A single turn carries every row of the set below to another of its rows. Some are shown first; where does it send the rows asked next?
J_94: [-3.1,6.7,-25.2,-11.4,-21.0,-38.7,-8.6,-26.7,0.9,-29.1,6.4,-2.3,-16.8]
J_459: [-46.2,-42.3,-2.8,12.1,23.9,-20.7,2.4,1.8,-13.2,0.1,20.2,-2.5,-3.2]
J_229: [-45.6,-42.7,-9.8,10.3,25.4,-21.5,-5.3,1.2,-14.8,1.3,16.7,-6.0,0.2]
J_383: [6.6,13.8,-24.2,-28.6,24.0,7.6,1.3,8.7,13.3,-2.9,-24.1,19.9,-5.9]
J_262: [-4.0,11.1,-42.1,-42.8,-11.6,12.2,2.2,2.2,-13.8,1.7,14.3,4.2,6.8]
J_539: [3.5,-9.2,6.3,27.1,-8.5,-9.7,25.4,13.9,22.2,-2.5,-0.7,-17.9,22.3]
J_776: [-7.6,12.5,-15.5,-38.3,-15.7,25.8,29.0,-0.7,-9.5,-6.7,11.8,9.4,-8.9]
J_560: [-4.1,8.8,-17.8,-9.0,-20.4,-36.6,-3.4,-25.9,0.8,-32.7,7.3,0.2,-19.4]
J_273: [-2.6,18.4,-9.7,4.0,-24.7,21.7,-27.9,-11.4,6.5,17.2,15.4,1.4,24.2]
J_691: [-1.0,18.5,17.4,12.0,-15.5,26.9,-11.4,-11.5,20.5,9.8,1.5,11.7,9.5]
J_401: [7.1,12.1,-48.7,-41.4,12.5,2.8,-15.4,9.7,-3.6,6.3,-6.2,8.0,9.7]
J_413: [1.1,18.3,-10.4,8.5,-6.7,16.8,-38.6,-6.4,16.6,17.2,0.4,3.0,25.9]
J_70: [6.0,-10.1,-23.0,20.3,-5.5,-17.7,0.2,18.4,15.3,9.0,3.0,-26.8,35.5]
J_454: [4.4,18.4,7.6,15.3,0.4,19.0,-27.7,-7.8,26.0,12.6,-7.3,13.0,16.4]
J_363: [-1.8,8.8,-16.5,-7.0,-5.6,-41.2,-7.7,-24.7,8.9,-32.6,-6.6,1.3,-19.9]
J_626: [-43.2,-40.0,-4.7,13.7,27.8,-11.6,-13.0,-3.1,-21.4,7.7,18.3,-0.9,-4.7]
J_269: [7.1,-9.5,-3.2,25.6,-1.1,-18.5,10.5,17.0,22.9,4.1,-7.7,-19.9,29.5]
J_126: [0.1,13.6,-3.5,-27.9,6.3,19.9,25.6,5.7,9.1,-9.3,-13.6,20.9,-15.2]
J_705: [-3.1,7.6,-11.8,-7.4,-14.0,-37.8,-1.9,-25.5,7.8,-33.6,-1.4,0.3,-23.7]
J_755: [-44.9,-41.2,-2.8,15.5,27.4,-20.4,3.4,3.4,-5.8,0.2,14.0,-0.4,-3.4]
J_873: [3.7,28.8,-12.1,-14.4,8.3,19.0,4.4,16.3,1.0,-3.5,-26.2,10.6,-22.9]
J_57: [5.8,28.0,-34.2,-21.2,12.7,10.7,-13.4,16.8,-2.8,2.3,-23.9,3.1,-7.6]
J_686: [-6.3,23.2,-29.4,-26.7,-20.1,24.2,5.3,6.4,-22.6,1.6,4.5,-2.1,-14.7]
J_997: [-2.7,-13.0,-0.5,23.3,-24.9,-8.6,26.3,11.1,10.9,1.8,14.3,-24.0,24.5]
J_278: [-44.5,-37.8,0.4,16.8,24.6,-9.8,-8.0,-4.6,-20.2,5.4,17.7,1.6,-7.6]
J_267: [-0.1,26.0,-44.1,-25.7,-7.5,17.1,-16.2,14.4,-19.2,8.4,-2.7,-4.9,-2.7]
J_591: [-3.7,26.5,-7.5,-20.0,-10.0,26.8,17.5,10.6,-10.9,-3.8,-9.9,7.2,-24.4]
J_677: [2.4,-11.0,-16.8,18.1,-22.6,-13.6,11.7,12.0,7.8,5.9,15.0,-29.0,33.1]
J_567: [-45.7,-43.8,-7.6,14.2,28.9,-22.1,-3.3,3.5,-9.2,-0.5,14.0,0.1,-2.5]
J_909: [-46.9,-42.2,-9.0,12.2,23.9,-20.4,1.0,0.0,-13.1,1.6,21.4,-3.9,-0.6]
J_33: [-40.8,-37.9,0.9,18.0,31.9,-12.3,-10.7,-1.1,-17.6,5.8,13.7,0.2,-6.7]
J_685: [-4.1,17.2,5.3,7.7,-30.6,29.5,-11.9,-16.9,6.3,14.1,17.3,6.2,14.5]
J_369: [-1.8,8.1,-23.9,-8.2,-9.5,-46.3,-13.9,-22.6,6.5,-30.1,-1.3,0.7,-16.3]
J_247: [-43.2,-36.9,-1.7,15.5,27.1,-9.8,-8.4,-4.1,-22.3,7.0,18.8,-1.6,-5.1]
J_581: [-42.6,-41.0,-4.0,17.8,32.0,-14.3,-13.4,-1.6,-20.1,6.5,12.8,1.1,-4.2]

J_369 turns into J_705
J_57 turns into J_591
And these:
J_126 turns into J_262
J_539 turns into J_677
J_413 turns into J_691

